The rows of Y fall into a few groups, which share some directions, and each row is roughly a mix of its group's hidden directions.
Y, 148 rows:
[[-42 -27 -37  22  14  25 -38   1 -19 -22 -49]
 [-45 -63   5 -17 -34  25 -19 -13  -5  28 -20]
 [-24 -29  46 -15 -36 -41  26   9 -42  23   8]
 [ 31   9  41 -10 -44  27 -57  26   2  22   2]
 [ 25  14  37  17  35 -13  47 -21  16 -18  53]
 [ -2 -55  12  46 -13  15  18  40  42 -25   1]
 [ 21  30   7  19 -29  41 -68  17  18 -19   2]
 [ 47  -8  53 -16  31  19  27  -3  -8 -44  22]
 [ 48 -39  -7  52 -14 -13  27  34   7  16  28]
 [ 46 -50  27 -23  17 -18 -10  27 -25  17  42]
 [ 18 -29  40  39  14 -38   4  35 -18 -36  34]
 [-34  10  50  -8  13 -27  22  24  -7 -62  15]
 [-45 -20 -45 -54 -24 -13  -3  -5 -21 -33 -18]
 [-28  -3  15  -5 -43  53  33 -29 -10  34 -32]
 [-32 -12  -1 -31 -53  35 -31   5 -38  26  25]
 [  1  10  -5   7  44  27   4  63 -27  31  37]
 [-11 -48  15 -38 -71   7  -3   1  17  18  -6]
 [  4 -24  21   1  39  -6  12  26 -25 -74  17]
 [-16  18 -55   0   5 -33 -24  21 -31 -40  40]
 [-16  41 -30  16 -48  -2  -1  47  31  27 -26]
 [  5 -13  15 -34 -80   0  25  29   9  -8  21]
 [ 16  24  26  10 -41   9  51 -61  -3   4  14]
 [-30   5  12 -24  28  -2 -13 -36 -59  41 -30]
 [ 45  22  12 -58  45  -3 -40 -10  -5  11   2]
 [ 62  -9  52  10  43 -16 -17  25   0  -9  -1]
 [-18  -7  -6   4 -34 -44 -15  -5 -26  52 -52]
 [  0 -37  33 -25   3 -62  23   1  -5  43 -22]
 [-36  55  -5  28 -49 -12  -5 -19  38  11 -18]
 [-26 -69  32 -17 -28 -17  38   0   5  23 -11]
 [ 26 -23  15   8  25  20 -59  26  24 -40 -32]
 [ 20   5 -25  33  -8 -33 -22  57  17  -7  51]
 [ 12  16 -50   7  21 -26 -50  42  -1 -20  34]
 [ 39  -6  19   7 -36  25 -45   1  -3  25 -58]
 [-27 -28 -16 -21 -18 -14 -39  24 -41   5 -58]
 [  0 -27  -6 -31 -44 -61 -12  14 -44  -9 -16]
 [-24 -62   0  29  15  35  43   6  24 -25 -10]
 [  7  24  40  61 -37 -32 -14 -14  15 -24  19]
 [-34   5 -16   1 -57  31  13 -56  18 -13 -21]
 [ 20  16  62  43 -11  37   5 -19 -34 -17 -13]
 [ 15 -44 -26  -1   9  -2  18 -33 -31  58 -36]
 [-41  -9 -51  13   9   4 -55  24  23 -32 -11]
 [ 25 -31 -13 -28  72   4  -6 -19 -23 -34  11]
 [ 26  18  34 -12  34 -73  10   7 -21  12 -17]
 [ -7  50  53  51  21  -6  23   5  22   8 -21]
 [ -2  19 -72   7  -9  48 -26   8  -5 -20  28]
 [ -1  30  38  21 -24  10  -3  53  27 -45  29]
 [  9  -7  20 -38 -18 -53  12  10 -58  17  30]
 [-58 -18 -31 -33 -13 -28  18 -25  -5 -46  -6]
 [  1 -44 -24  29  26 -10  31  27 -41  -6  50]
 [ 12  22  45  31   9  23   8 -39 -18 -42  45]
 [ 59   7  25 -23  31  16  20  -1  35 -21  43]
 [ -6   7  49 -48  28  11 -24  42  -4  30  30]
 [-25  -7  28  -1  44 -20 -29  16 -66  11  21]
 [ 15 -43  15  20  -1 -69  -6 -31 -37   2   4]
 [-11  -5  20  17  15 -44  27  12 -68 -36  11]
 [-46 -29  16  36 -31 -43  11 -12 -20  35 -26]
 [ 18  27 -25  37 -62 -39  12  -1  35 -10   3]
 [ 43 -26  -5   2 -26  23 -51 -23 -28  33 -33]
 [-27  -5   6 -22   0  70  44 -15   4 -34  21]
 [ -9  25  30   5  22  71  12 -26  -8 -19 -39]
 [  0  19  43   1  16   7 -69  26  -6 -38  22]
 [ 54  33   8  27  16 -14  -8  30 -28  36  40]
 [-45   9  33 -12 -13 -27  -3 -58  18  -1 -44]
 [ 14   0  23  -3  24  16 -29  35  -7 -73  30]
 [-53  42 -23  37  -9 -30  12 -17   0  -7 -44]
 [-12 -65   0 -49 -25   9   4  14  28  19 -33]
 [ 37 -35 -17 -31  -7 -13  41   6 -56   9  29]
 [ 15  -1  70 -13  55  -7  -6 -26 -18 -17 -11]
 [-28 -21  17 -56   5  14  27 -24 -15   0 -59]
 [ 27  24  -2  -3  10 -59  35 -25   6  -7  55]
 [ 11  -1  58   3   2  52  55 -17 -10  16   2]
 [-10  43 -16 -35  17 -22   9 -69 -19   0  23]
 [ 35  32  -3 -47 -41   8  40 -11  14 -35 -24]
 [ 31  21  24   5 -50  33 -57  24  17  14   4]
 [ 55  31 -19   0   2  27 -28  23 -12 -31  50]
 [-36 -37  40  12  19  43  -2  19 -19  -7 -51]
 [ -1   2   1  18 -48  30 -21 -19  26  46 -52]
 [  2  -2  36  16 -26  46  28 -33  12 -12 -58]
 [ 13 -43  11  -4  23 -17  20   1 -44 -13  66]
 [ -6 -36 -26 -27  28  -1  50 -24 -24  45 -26]
 [ 34 -24 -31  54 -16 -40 -31 -36  -5   8   9]
 [-63 -15 -43  11  -3   1 -38  30 -24  -6 -29]
 [ 39  15   9   0  41 -48  13  24 -19  -4  54]
 [-26 -25 -14 -41   7  23  -7  27 -68  -4  28]
 [ 16 -62 -13 -20  30  -4  -6  25 -12  19  57]
 [ 15  14 -21 -56 -20  21  -9 -15  11 -66  15]
 [-36   1   6 -13   6 -44 -47  12 -24  47 -36]
 [  6 -18  10   1 -12  50  62  36 -10  -2 -40]
 [ 31 -50   4  24 -10 -23   1  39  -2  -5  60]
 [-55  20 -28   3  25 -40   3 -53 -16  16  -5]
 [ 20  27 -24  33   7  -7 -27 -10  26 -58  46]
 [-33   7  -1   2 -51  33  35 -43   4  36 -25]
 [ -5  34   7 -50  20  44  19  -8 -30 -16 -47]
 [ 16  35  -5 -22 -22 -21  12 -39 -63  30 -22]
 [-11 -45 -23  47  -7 -53   1  21  -3  18  38]
 [ 15 -41  -5 -43  13  -3   8 -32 -46 -47 -22]
 [  4  38  19 -10  19  14  43  31 -17  24  61]
 [ 20 -28  37 -49   9 -44  13   7 -46 -24   7]
 [ -3  21 -32   1  17  26 -65 -31   4  44 -17]
 [ 57   7  60  14  35  17  22   6  -8  -8  26]
 [ 27  -8  -2  23 -16  57 -19  22  -2  57 -33]
 [ 53 -30 -11   3 -29  20  59   1  -7 -23  29]
 [-11  11  70   4 -39 -23  10  41   7  28   9]
 [-30  49 -32  36 -23 -27  20 -33  -1   1 -39]
 [ 39  10  36  29   8  -5  13 -48  50 -33   5]
 [-43   2 -34  -6  35  -4  69 -19   3   0 -21]
 [ 30 -18 -26  11  -7  19  27  47  38 -40  39]
 [ 29 -47  43 -50  41  -7  16 -19  10  -8   1]
 [-38  23  43 -27   7  47   7  26 -11  12 -45]
 [ 33  -8  14  60 -37 -13  22  40  17 -26  22]
 [ -2  30 -25  42  21 -46   3  -2  38  26  43]
 [  6 -19 -23 -35  50  15  -7  -8  15   0  68]
 [-15  -5  38  56  25 -40   6 -14 -28 -42  -2]
 [-24 -34   0  41  -2 -54   0 -25 -36  32  25]
 [ 15 -39   3  -9  17 -28  -9 -68 -21  24  35]
 [ 48 -27  32 -46 -38 -14  -6  16  -9 -24  33]
 [ 28 -44  -1 -40  37 -18 -21 -20 -41 -30  18]
 [ 14  10  31  -5  21  78  -4  16 -23  -3 -34]
 [ -7 -23  50  -5 -53 -28  31 -20  -4  32  29]
 [ 24  31  -8 -65  14   9 -17  40  11  41   2]
 [-17  28  15  -3 -45 -10 -42 -31   4  54 -30]
 [ 42 -15  -4 -32  17 -59 -40  19 -10 -31  -7]
 [ 19 -14  11  62 -52 -33   3 -11  -9 -35 -15]
 [-38 -10 -54  12 -22  66 -13  16   7  -4   5]
 [ 29 -17 -23 -24   6 -13  28  30  68  11 -31]
 [ 21 -48   3  61 -37 -16  16  37   0   3  10]
 [-13   0 -33 -41 -54  17 -10 -31 -15 -48 -14]
 [-48  -8 -26 -16   6  35 -27  43 -47  -1 -21]
 [-36 -65   0   8  -3  11  18  -6  37  28 -41]
 [ 19  31 -11  35 -16 -33   2 -49  39 -29  34]
 [-45  36 -21  59  15 -37  -9  13   7 -24  13]
 [ -6 -57  19 -61  11 -28 -12 -10 -18  32   8]
 [ 53  28  28 -30  22  14  14   7  60  -7   2]
 [ 13  21  28  10 -46 -55  23  24  30   3 -35]
 [ -8  -8   3 -22  29  25 -52 -21   5  66 -17]
 [  6  29  18  21  -5  36  51  -3 -10  56  34]
 [ 21 -46 -16  42 -33 -18  11  46  36  -4  20]
 [ 15  -5  43 -64 -43 -30 -10  20 -13  15  -8]
 [ 26 -28 -42   7 -16  17  26  15  65 -16  25]
 [-47 -42  57  20  14   5   7 -23 -20  -4 -34]
 [  9 -24 -51  24  22  12  -8 -43 -19  41 -39]
 [ 14 -27   2  -4 -22 -43 -33 -53 -30  39 -18]
 [ 16  70 -41 -27  18  15  -1 -30 -25  12   9]
 [-45 -17  11  -5 -35 -24 -20   4 -70  15  -5]
 [  9  -3  21   4 -61 -51 -23 -37 -11 -31  -6]
 [ 13 -72  23  33 -13  39  22   8  26   1  -5]
 [-20 -53  15 -38 -25 -12  19  29 -49 -26   0]
 [ 18  20  16 -26 -78  -3  22  15  34 -11  17]]
Each list below has three rows that fit no group; the rest each fit one group, if only roughly. Name those rows in the order they come.
- J45: [-32  15   8  -5   0  29  41  -7  10 -60 -48]
- J125: [-20  48  -4  42  -9 -23 -25 -59  14  21   4]
- J966: [-12  36  46 -42  30  21 -29   0 -41  -6 -27]
- J827: [-41  40  -2 -70 -10  23  15 -13  24 -12   2]
- J233: [ 44   9   5  32  18 -46 -45   1  43 -17  16]
- J763: [-46 -10   5  15 -57 -23  15  11 -14 -54 -11]
- J257: [-16  37 -25  66  -2   3  24 -46  10 -15  14]
- J983: [-38  42  52   8  26  32 -25  35  13   9 -11]
- J218: [ 17 -32   1  36  29  -2   7  65  40 -21  11]
- J656: [-13   3 -40 -55  32 -19  27 -42  11 -17  30]
- J48: [-12  -6  -2 -33  15 -45 -60  22  -9  44  16]
- J522: [ 45 -23  58  10  21  51 -12  12  10   5 -21]
- J568: [  1   3  38  31  43 -18  44 -16  45   6  33]
- J625: [-52 -30 -20   1 -33 -36  49 -13 -11  14  25]
 => J763, J218, J625
- J72: [  9  11 -41  36  21  -7  45 -17 -48  -5  42]
- J825: [-48   7  11  39 -32 -43 -18  16  15  -3 -47]
- J611: [ 47  47  44  -1 -32 -44  10  -7   9  -8  17]
- J919: [ -4  23 -26  -3 -66  16  14 -53  20  25  -7]
- J501: [-21 -66  21   9 -25  44   5  25 -11  28 -22]
- J478: [-17  39  25  52  19  -7 -44  33  20 -13  26]
- J530: [ 52 -27  -1  18  14  -7 -69  -3 -11 -12  30]
- J673: [-41  34 -35 -33  -1   3 -42 -44 -30  -6  -7]
- J462: [-13 -15  -8 -35  -4  69  19  42 -16  31  -2]
- J499: [-26 -40  -4  36 -46  52  16 -34  -5  -2 -10]
 => J501, J673, J499
- J22: [-18   2 -13 -38  -7 -28  79 -21  17  -8  10]
- J573: [-34  30  -1  18  40 -65 -15   3  14   8 -35]
- J601: [  8 -29  36  21 -20  -2 -39 -23 -41  22 -52]
- J189: [ 40 -33 -14 -33   1 -27 -10  51   3   6  50]
- J276: [  9 -15  13 -30  11 -53  20 -66 -28   6  10]
- J485: [ 14  24 -41 -17  31  27  28  55 -15 -36  14]
- J747: [ 26 -48 -42  11  19  27  -2   2 -50 -17  34]
- J427: [ -4  28 -22   6  15   2  35  -2  47  38  59]
- J953: [ 23  27 -24 -16 -37  42  13 -28 -32 -37  35]
- J977: [ 12 -26  -2 -26 -37  -5  82  -7  -4   2 -17]
 => J573, J276, J747
- J929: [ 15   8  16  42 -32  55 -34 -29  21  -8 -31]
- J240: [-38  -8  14 -19  30  26 -27  -5 -56  47  14]
- J118: [ 58  14 -14  13  29 -19 -49  33  23   9  25]
- J347: [ 58  29 -16  44  12  20 -44  13  16 -25   1]
- J336: [-30   5 -19  -3 -24   6 -38   1 -68 -43   3]
- J243: [ 46 -23   6  12   7  -5 -70  -8 -30 -31  15]
- J337: [ 47 -24 -37  28   4 -22  31  -6 -55 -16  12]
- J414: [  4 -44   3   1   7 -11  20 -40 -65  39   7]
- J661: [-18 -10   0 -72  41  -5  24   5   3 -30  32]
- J755: [-68  41  -8 -16 -11  -9   1  26  12  15 -44]
- J38: [ -7  17 -26 -15 -33 -15 -41  13 -69 -17  21]
- J458: [-51 -10  27  30  11 -38  49 -21 -16  28 -12]
- J951: [-37  31  44   4  -7 -65  -7 -19   7 -24  17]
 => J347, J337, J755
- J818: [ 47  13  21  29  28  36 -19  20  54  20  10]
- J690: [ 36  59   0  -5  47   6 -39   4  24  11 -25]
- J895: [-24   9  -7  45 -26 -32 -51   8 -14  -1  51]
- J241: [ -3   1  -3 -72  12  37  31  -8  27 -37  -9]
- J165: [ 10 -55 -13   2  56  -6  55  -7  11 -12  -2]
- J729: [ -1  42 -22  33   2  17  15   8 -33 -31  62]
- J693: [-29  37 -44   8   6 -23 -34   6  60  -3  19]
- J84: [ 42 -30  46 -33  20   6   3  23  -1  43 -34]
- J669: [-12 -34 -18  18  -2  19 -22 -43  52  40 -30]
- J569: [ 32  -9  21 -60  30  13  -3  -6   9  -4 -60]
- J853: [ 30  36  32  49  16   9  24   5 -36  22  41]
- J264: [-21  -2 -23 -36 -31 -45  39 -30 -46  12   1]
- J192: [-11 -38  -7   7  12 -38  27  16 -28 -36  60]
- J830: [ -4  13  -9 -16 -19 -23 -26  28  -3 -61  57]
- J16: [-30  46  18  28  19  35   6  27 -10 -41 -41]
 => J895, J569, J830
- J725: [ 26 -23  16 -12  23  52 -47   4 -34 -21 -35]
- J210: [ 20  39  35  22  53   5 -27  10  38  18  30]
- J76: [-13  17   8   3 -13 -12  46  36  35  62  24]
- J494: [ 23 -18  -6 -17  -9   8 -62  35 -38 -20 -39]
- J609: [-38  -3  -8 -14   9  30 -14  60 -16 -42  37]
- J689: [-46 -30 -11  22 -52 -26   5  29 -14 -13 -41]
- J931: [ 49 -30  22  15  -2  40  30 -24  -8 -18  50]
- J57: [-18  43   5  20  39  17 -31  37  34 -18  42]
- J431: [-24   5  21 -19  47  39 -41  -4 -34 -33 -29]
- J651: [-20  24  29  19  58 -49  -7 -37  -4 -17 -14]
- J413: [ 30 -43  29  41 -25  -5   1 -19 -25  40  36]
 => J210, J609, J651
- J837: [-16 -32  25   7 -52  10  42 -36 -23 -38  -6]
- J122: [ -7  -3  25 -25 -25 -33  56 -46   6  37 -13]
- J638: [ 11  10 -54 -35   1 -10 -23  38 -39 -24  38]
- J588: [ 32  -8  13 -30 -18  50  21  46  15 -33 -33]
- J383: [-33 -38  14  16  25  32 -29 -28 -41 -41 -15]
- J334: [-29 -37 -40  -2 -51 -22 -27 -13 -38  27  -1]
- J273: [-14  13 -41 -14 -40 -24   8 -10 -65 -23  24]
- J284: [ 21  20 -32  -6  37  -9 -61 -30 -29 -31  -8]
- J15: [  7 -27  35 -12 -24 -43  -2 -38  -8  19 -59]
- J935: [ 10 -36  22  34  57  -1 -45 -16  30  13 -20]
- J658: [-12 -44 -17   3  11  39  16 -56 -28   0 -40]
- J338: [ 14   0  34 -10 -27  44  13   0 -21  56 -45]
- J552: [-71   6  -2  32  33 -27 -32   3 -15  13 -24]
 => J837, J935, J658
- J590: [-24  19   1  -1 -49  39  46 -30 -43  -4  11]
- J879: [-44  -8   1 -36  -6 -28  60 -16  -3  44   2]
- J406: [ 55 -54  10 -13 -47 -14  23   7 -25   0  10]
- J178: [ -6 -35  44  33  38 -18  20 -51   0  28   4]
- J731: [ 56  41  -3  10  37  29 -37  -8 -34  12  10]
- J866: [ 34 -14  -6 -77   0  -5   0  34 -35  15  -1]
- J595: [-20  13  14 -48 -33 -36 -35 -15  42  14 -32]
- J294: [ 76  29  26  22  -4  22 -14 -11  22  -4  29]
- J6: [ 56   0 -22 -29 -19   4  22 -51 -10  12  42]
- J450: [ 21  -1   4  -1 -40  33 -31 -12 -14 -69 -26]
- J309: [ 29  -7  12 -34 -11  30  51 -13 -23  54 -23]
- J672: [ 28 -58  26   4  22 -14 -23 -10 -58 -21  -7]
- J826: [ 20 -42  55   2  -9   3  22   7  -4  61 -17]
 => J731, J309, J826
- J736: [-28  -9   6  50 -25 -18   5  54  16 -22 -44]
- J153: [-14  47  10  29  43 -15  36  19  40  17  31]
- J379: [ 15  -3  46 -65  -6  13 -29 -16  25  12 -36]
- J28: [ 27  -3  36  -3  -9  42  46 -46 -34 -26  -6]
- J269: [ 21 -15  35  78 -19 -16 -22  22 -14  -3   0]
- J624: [ 38   4  -7  -1  12 -77 -16 -41 -10  13   5]
- J50: [-40  14   6  42  -3 -66   7 -31   1 -30  -1]
- J385: [-67 -39  14  25 -15 -11 -31   1  -9  40  -1]
- J207: [ 18  11  17 -33  16  78  27 -14   2 -23 -18]
- J213: [ 11 -66 -18  28 -22  28  37  23  -1  18 -29]
- J318: [ -8  43 -50   0  16   5 -31 -12  -5 -60 -22]
 => J153, J385, J318
- J819: [  5 -60  49  -8 -11  14 -18  30   9  28 -37]
- J394: [  7 -23 -14 -57  53  30 -30 -16 -26  15   2]
- J443: [-18 -15 -59  41  26 -30  12 -20 -19  37  19]
- J685: [  0  28   5   9 -59  41   1 -40 -34 -33  -9]
- J748: [ 43 -35  -8 -10 -49 -25 -51  18  12  20  14]
- J154: [ -3 -19  33  41  -4 -56  34 -14  18 -22 -39]
- J260: [ 12  25  -1 -27  39 -47 -23  19 -59 -12 -13]
- J994: [ 30 -27  13 -24  48  28 -36 -35  -9  39 -19]
- J608: [ -7 -11  41  37  27  33  -6   9  56  29 -27]
- J716: [ 21 -17  22  63  -8  22  -1  15   3  56  27]
- J965: [-11  22  32 -36  37  36  15  25 -21 -52 -16]
 => J748, J994, J716
- J135: [-10  11 -34 -27  -2 -33   3  70  22 -35   8]
- J398: [ 27   6 -32 -30 -40 -17  38  47  40  11   4]
- J311: [-60  53  29  13  29   0 -20  24  16 -19   5]
- J254: [ -9  28  36 -12 -47  25 -44 -16 -10 -16 -47]
- J147: [-28 -47 -19  49 -33  -3   3  -6 -29  45  14]
- J628: [24 52  7 32 36 44 -8 -2 46 -8  9]
- J139: [-60 -16  -6  19 -19  30  -9 -14 -39 -22 -46]
- J313: [-22  57 -12  18   9 -50 -49  21 -14   8   5]
- J769: [ -7  14  29   9 -41 -31  60 -31  14 -16 -33]
- J984: [-11  71  -6  37 -24   5  26 -25   9  37   5]
- J991: [-19 -11  17 -51  60 -17 -31   2 -21 -16  31]
 => J147, J769, J984
- J519: [-20 -23 -12  16 -60 -43  15 -14 -37  -6  36]
- J512: [-27  30   8  29  -1  31  13 -14  52 -45 -37]
- J901: [-64  18 -36  -1 -39 -23   6   2  43   4 -12]
- J923: [ 32  17  12 -11 -13  11  36 -32  54  40  35]
- J771: [-32  31  -3 -41 -38 -21   2 -53  13  25 -27]
- J733: [-26   9  11  44  22  55  23  11 -28 -20 -43]
- J756: [ 75 -12  -9  -8   3 -22  18 -53 -15  -5  14]
- J422: [ 36  12  20  24  27 -70   1 -35  -8 -17 -17]
- J790: [-42 -41  31  18  20 -35  -8 -41 -30  28   8]
- J20: [ 21  36  20 -53  50 -21   9 -12  15  21  33]
- J436: [-19   8  26  46  57 -13 -46  15 -16 -20  17]
- J710: [ -5  20  33 -47  -2  10 -24 -46 -16  32 -45]
- J80: [-14 -50  24   2 -47  37  29 -19   8 -27  31]
- J531: [-32 -18 -37  41 -70 -10 -17  -5  -3 -13  -6]
 => J901, J756, J20
- J149: [ 22  20  19   9 -39  15   8  -3 -20  76 -22]
- J934: [  2 -61  33 -48  21  -3  23  25 -15 -19 -23]
- J890: [  8 -12 -56 -34  11  -5 -53   7   2  32  35]
- J534: [-10 -17 -18  11  58 -29   2 -17 -17 -61  23]
- J788: [ 11  13 -32  81 -17  -9  -9  -8  -4  34  17]
- J384: [-37  17 -19  17 -68  27 -35  14 -24 -11 -12]
- J280: [ 36  -4  37   8 -19  31 -11  16  23  31  63]
- J974: [ 48 -30  32 -16 -58  -3  -6  21   6  22 -31]
- J23: [ -3  47 -14  21  29  37  43 -25  45 -17  -9]
- J219: [ 17  41 -45  32   6 -59 -28  -5 -15  -6 -18]
 => J890, J280, J23
- J704: [  9 -22  55 -37   7 -45  46  25  -7   4   7]
- J957: [ 23 -15 -39  52  60  29  -6  18  -8  -8   7]
- J155: [ 29 -14 -49 -38  28  -2 -41 -45  -7  14  17]
- J248: [ -2  -4  38 -24 -17  12  58 -26 -58  -6   0]
- J114: [-16  -9  18  21  45  14 -53 -13 -37  27 -39]
- J296: [ 46  -8  42  28 -33  12 -22 -22  10 -49  20]
- J208: [ 48  27  54  19  39  19   5 -18  19  -8 -31]
- J42: [-23  52 -40   9 -44  46  25   7  10 -10  -4]
- J331: [-50 -15   4 -16  41  17  37 -10   5 -58   6]
- J404: [ 23  11  22  23 -10  51  13 -67  24   7 -18]
- J222: [ 27 -51   8 -69 -22 -26   3  10   6  15  13]
 => J296, J208, J42
